In the data rows, the value 128 means zero.
Here are some points, one per row:
135 & 101 & 91 & 94 & 127 & 129 & 107 & 154 & 112 & 127 & 161 & 83 & 112 & 107 & 89 & 102 & 167 & 154 & 136 & 96 & 120 & 98 & 109 & 112 & 144 & 100 & 152 & 111 & 154 & 91 & 157 & 179 \\
151 & 93 & 93 & 100 & 96 & 101 & 114 & 137 & 151 & 147 & 148 & 103 & 123 & 93 & 93 & 105 & 150 & 161 & 148 & 106 & 93 & 108 & 255 & 179 & 146 & 110 & 99 & 108 & 166 & 102 & 145 & 104 \\
128 & 98 & 92 & 106 & 186 & 109 & 104 & 178 & 121 & 144 & 141 & 103 & 85 & 99 & 110 & 99 & 145 & 155 & 168 & 98 & 139 & 111 & 110 & 120 & 146 & 100 & 131 & 109 & 158 & 97 & 151 & 136 \\
171 & 87 & 125 & 104 & 106 & 243 & 210 & 92 & 161 & 100 & 104 & 109 & 143 & 122 & 98 & 144 & 105 & 93 & 104 & 139 & 91 & 93 & 118 & 161 & 134 & 200 & 105 & 210 & 98 & 111 & 127 & 102 \\
94 & 156 & 162 & 205 & 123 & 91 & 103 & 99 & 95 & 93 & 88 & 184 & 123 & 116 & 151 & 106 & 92 & 102 & 96 & 180 & 144 & 210 & 125 & 91 & 94 & 117 & 95 & 93 & 90 & 241 & 92 & 90 \\
98 & 188 & 211 & 184 & 105 & 102 & 93 & 115 & 93 & 94 & 95 & 184 & 158 & 106 & 233 & 112 & 95 & 92 & 98 & 182 & 134 & 198 & 110 & 96 & 94 & 121 & 108 & 99 & 91 & 162 & 96 & 85 \\
147 & 91 & 90 & 94 & 104 & 102 & 103 & 140 & 145 & 138 & 144 & 101 & 107 & 90 & 90 & 96 & 158 & 153 & 149 & 107 & 103 & 103 & 100 & 164 & 132 & 100 & 104 & 107 & 153 & 114 & 122 & 110 \\
94 & 185 & 182 & 182 & 97 & 91 & 97 & 111 & 95 & 94 & 94 & 219 & 147 & 94 & 200 & 100 & 96 & 108 & 93 & 165 & 133 & 182 & 120 & 88 & 93 & 117 & 101 & 94 & 91 & 190 & 93 & 91 \\
144 & 104 & 107 & 89 & 137 & 114 & 115 & 126 & 134 & 150 & 152 & 98 & 134 & 104 & 127 & 113 & 219 & 159 & 154 & 97 & 106 & 97 & 104 & 129 & 150 & 93 & 136 & 106 & 165 & 104 & 136 & 139 \\
107 & 149 & 174 & 127 & 255 & 158 & 214 & 100 & 180 & 97 & 115 & 102 & 119 & 199 & 203 & 193 & 105 & 105 & 101 & 150 & 191 & 116 & 176 & 93 & 130 & 213 & 255 & 127 & 106 & 106 & 85 & 169 \\
96 & 250 & 197 & 189 & 107 & 98 & 101 & 95 & 93 & 89 & 92 & 203 & 202 & 102 & 181 & 99 & 93 & 100 & 94 & 180 & 151 & 179 & 105 & 96 & 99 & 124 & 97 & 96 & 97 & 180 & 94 & 97 \\
89 & 231 & 182 & 200 & 97 & 86 & 89 & 101 & 86 & 91 & 93 & 209 & 147 & 91 & 112 & 105 & 99 & 97 & 89 & 193 & 215 & 222 & 121 & 86 & 97 & 98 & 85 & 89 & 92 & 175 & 92 & 92 \\
133 & 109 & 111 & 103 & 139 & 122 & 107 & 126 & 116 & 122 & 145 & 102 & 113 & 113 & 114 & 129 & 126 & 117 & 137 & 106 & 108 & 103 & 105 & 111 & 137 & 108 & 163 & 108 & 131 & 94 & 133 & 195 \\
134 & 89 & 93 & 102 & 135 & 107 & 111 & 166 & 110 & 255 & 160 & 95 & 109 & 106 & 105 & 104 & 161 & 158 & 165 & 95 & 150 & 103 & 104 & 128 & 124 & 101 & 129 & 100 & 151 & 100 & 154 & 136 \\
155 & 94 & 88 & 94 & 176 & 88 & 81 & 235 & 92 & 187 & 167 & 93 & 103 & 100 & 85 & 85 & 220 & 208 & 188 & 92 & 97 & 106 & 89 & 179 & 130 & 89 & 90 & 98 & 189 & 88 & 226 & 126 \\
94 & 159 & 181 & 216 & 101 & 93 & 101 & 99 & 94 & 91 & 101 & 205 & 161 & 107 & 195 & 108 & 91 & 94 & 91 & 177 & 136 & 196 & 103 & 91 & 96 & 119 & 102 & 92 & 95 & 234 & 91 & 88 \\
132 & 90 & 91 & 93 & 135 & 95 & 96 & 193 & 105 & 149 & 166 & 94 & 109 & 105 & 89 & 102 & 167 & 172 & 173 & 126 & 111 & 112 & 88 & 133 & 138 & 94 & 94 & 106 & 176 & 88 & 178 & 152 \\
128 & 96 & 96 & 97 & 138 & 102 & 105 & 158 & 110 & 150 & 172 & 103 & 103 & 91 & 98 & 88 & 133 & 151 & 169 & 92 & 135 & 113 & 100 & 126 & 136 & 99 & 122 & 97 & 162 & 104 & 147 & 255 \\
120 & 114 & 157 & 110 & 91 & 255 & 210 & 102 & 181 & 98 & 106 & 109 & 120 & 252 & 161 & 255 & 98 & 101 & 109 & 119 & 131 & 93 & 146 & 101 & 164 & 186 & 169 & 170 & 101 & 100 & 110 & 127 \\
160 & 102 & 119 & 102 & 100 & 152 & 237 & 91 & 193 & 94 & 107 & 108 & 122 & 108 & 130 & 172 & 96 & 98 & 112 & 125 & 100 & 89 & 109 & 151 & 140 & 178 & 125 & 211 & 108 & 120 & 122 & 110 \\
138 & 94 & 92 & 105 & 119 & 110 & 99 & 97 & 119 & 132 & 149 & 93 & 113 & 94 & 95 & 89 & 147 & 155 & 162 & 99 & 114 & 107 & 87 & 134 & 135 & 98 & 149 & 109 & 155 & 88 & 150 & 113 \\
181 & 96 & 100 & 92 & 90 & 175 & 227 & 91 & 189 & 99 & 105 & 113 & 123 & 81 & 95 & 161 & 110 & 95 & 108 & 170 & 85 & 90 & 115 & 255 & 133 & 164 & 90 & 218 & 115 & 107 & 121 & 95 \\
126 & 101 & 96 & 102 & 112 & 112 & 100 & 160 & 120 & 133 & 157 & 103 & 131 & 108 & 98 & 113 & 155 & 147 & 161 & 97 & 110 & 96 & 107 & 170 & 133 & 101 & 130 & 105 & 152 & 89 & 152 & 128 \\
97 & 255 & 126 & 198 & 131 & 95 & 93 & 104 & 98 & 94 & 91 & 255 & 174 & 90 & 180 & 104 & 95 & 93 & 88 & 155 & 136 & 210 & 123 & 100 & 94 & 117 & 100 & 102 & 97 & 242 & 102 & 93 \\
128 & 93 & 97 & 96 & 134 & 99 & 104 & 172 & 126 & 124 & 171 & 103 & 115 & 96 & 111 & 126 & 141 & 182 & 143 & 91 & 129 & 94 & 107 & 132 & 133 & 111 & 154 & 113 & 148 & 122 & 130 & 135 \\
93 & 172 & 198 & 193 & 85 & 92 & 91 & 105 & 98 & 93 & 94 & 194 & 205 & 96 & 147 & 121 & 99 & 93 & 99 & 164 & 211 & 242 & 129 & 98 & 94 & 105 & 104 & 101 & 95 & 219 & 95 & 95 \\
124 & 108 & 161 & 103 & 98 & 157 & 171 & 107 & 165 & 100 & 109 & 92 & 99 & 255 & 138 & 168 & 92 & 111 & 108 & 110 & 123 & 91 & 164 & 98 & 163 & 174 & 210 & 145 & 100 & 99 & 116 & 132 \\
138 & 98 & 101 & 97 & 120 & 102 & 116 & 159 & 148 & 134 & 159 & 89 & 113 & 89 & 100 & 107 & 151 & 165 & 152 & 84 & 109 & 106 & 97 & 148 & 138 & 103 & 117 & 111 & 170 & 101 & 145 & 121 \\
114 & 131 & 153 & 99 & 89 & 255 & 174 & 103 & 182 & 102 & 107 & 114 & 114 & 255 & 113 & 225 & 91 & 101 & 110 & 125 & 150 & 100 & 180 & 94 & 166 & 183 & 215 & 255 & 99 & 92 & 103 & 136 \\
145 & 103 & 92 & 90 & 105 & 87 & 99 & 164 & 99 & 146 & 168 & 94 & 104 & 100 & 98 & 96 & 169 & 155 & 161 & 95 & 124 & 109 & 88 & 130 & 119 & 94 & 127 & 94 & 154 & 96 & 181 & 138 \\
172 & 95 & 110 & 201 & 85 & 199 & 193 & 87 & 158 & 98 & 108 & 109 & 135 & 104 & 130 & 158 & 99 & 94 & 103 & 154 & 87 & 90 & 117 & 153 & 136 & 249 & 106 & 202 & 107 & 113 & 123 & 104 \\
Along one direction, these points spread out more than along any other. Take the direction at right angles to it along which they spread out most. Then take the direction at right angles to both along which they spread out most. Go by this last direction. Where along it does each point below lie, from 0 to 99? The average is 50, and the first point in the table lies past the average. One standard deviation of the points above along it is 16.
114 & 131 & 153 & 99 & 89 & 255 & 174 & 103 & 182 & 102 & 107 & 114 & 114 & 255 & 113 & 225 & 91 & 101 & 110 & 125 & 150 & 100 & 180 & 94 & 166 & 183 & 215 & 255 & 99 & 92 & 103 & 136 \\ 69
126 & 101 & 96 & 102 & 112 & 112 & 100 & 160 & 120 & 133 & 157 & 103 & 131 & 108 & 98 & 113 & 155 & 147 & 161 & 97 & 110 & 96 & 107 & 170 & 133 & 101 & 130 & 105 & 152 & 89 & 152 & 128 \\ 48
138 & 98 & 101 & 97 & 120 & 102 & 116 & 159 & 148 & 134 & 159 & 89 & 113 & 89 & 100 & 107 & 151 & 165 & 152 & 84 & 109 & 106 & 97 & 148 & 138 & 103 & 117 & 111 & 170 & 101 & 145 & 121 \\ 46
134 & 89 & 93 & 102 & 135 & 107 & 111 & 166 & 110 & 255 & 160 & 95 & 109 & 106 & 105 & 104 & 161 & 158 & 165 & 95 & 150 & 103 & 104 & 128 & 124 & 101 & 129 & 100 & 151 & 100 & 154 & 136 \\ 58
124 & 108 & 161 & 103 & 98 & 157 & 171 & 107 & 165 & 100 & 109 & 92 & 99 & 255 & 138 & 168 & 92 & 111 & 108 & 110 & 123 & 91 & 164 & 98 & 163 & 174 & 210 & 145 & 100 & 99 & 116 & 132 \\ 73
94 & 156 & 162 & 205 & 123 & 91 & 103 & 99 & 95 & 93 & 88 & 184 & 123 & 116 & 151 & 106 & 92 & 102 & 96 & 180 & 144 & 210 & 125 & 91 & 94 & 117 & 95 & 93 & 90 & 241 & 92 & 90 \\ 48
128 & 98 & 92 & 106 & 186 & 109 & 104 & 178 & 121 & 144 & 141 & 103 & 85 & 99 & 110 & 99 & 145 & 155 & 168 & 98 & 139 & 111 & 110 & 120 & 146 & 100 & 131 & 109 & 158 & 97 & 151 & 136 \\ 60
94 & 185 & 182 & 182 & 97 & 91 & 97 & 111 & 95 & 94 & 94 & 219 & 147 & 94 & 200 & 100 & 96 & 108 & 93 & 165 & 133 & 182 & 120 & 88 & 93 & 117 & 101 & 94 & 91 & 190 & 93 & 91 \\ 49
172 & 95 & 110 & 201 & 85 & 199 & 193 & 87 & 158 & 98 & 108 & 109 & 135 & 104 & 130 & 158 & 99 & 94 & 103 & 154 & 87 & 90 & 117 & 153 & 136 & 249 & 106 & 202 & 107 & 113 & 123 & 104 \\ 20
120 & 114 & 157 & 110 & 91 & 255 & 210 & 102 & 181 & 98 & 106 & 109 & 120 & 252 & 161 & 255 & 98 & 101 & 109 & 119 & 131 & 93 & 146 & 101 & 164 & 186 & 169 & 170 & 101 & 100 & 110 & 127 \\ 65
98 & 188 & 211 & 184 & 105 & 102 & 93 & 115 & 93 & 94 & 95 & 184 & 158 & 106 & 233 & 112 & 95 & 92 & 98 & 182 & 134 & 198 & 110 & 96 & 94 & 121 & 108 & 99 & 91 & 162 & 96 & 85 \\ 53
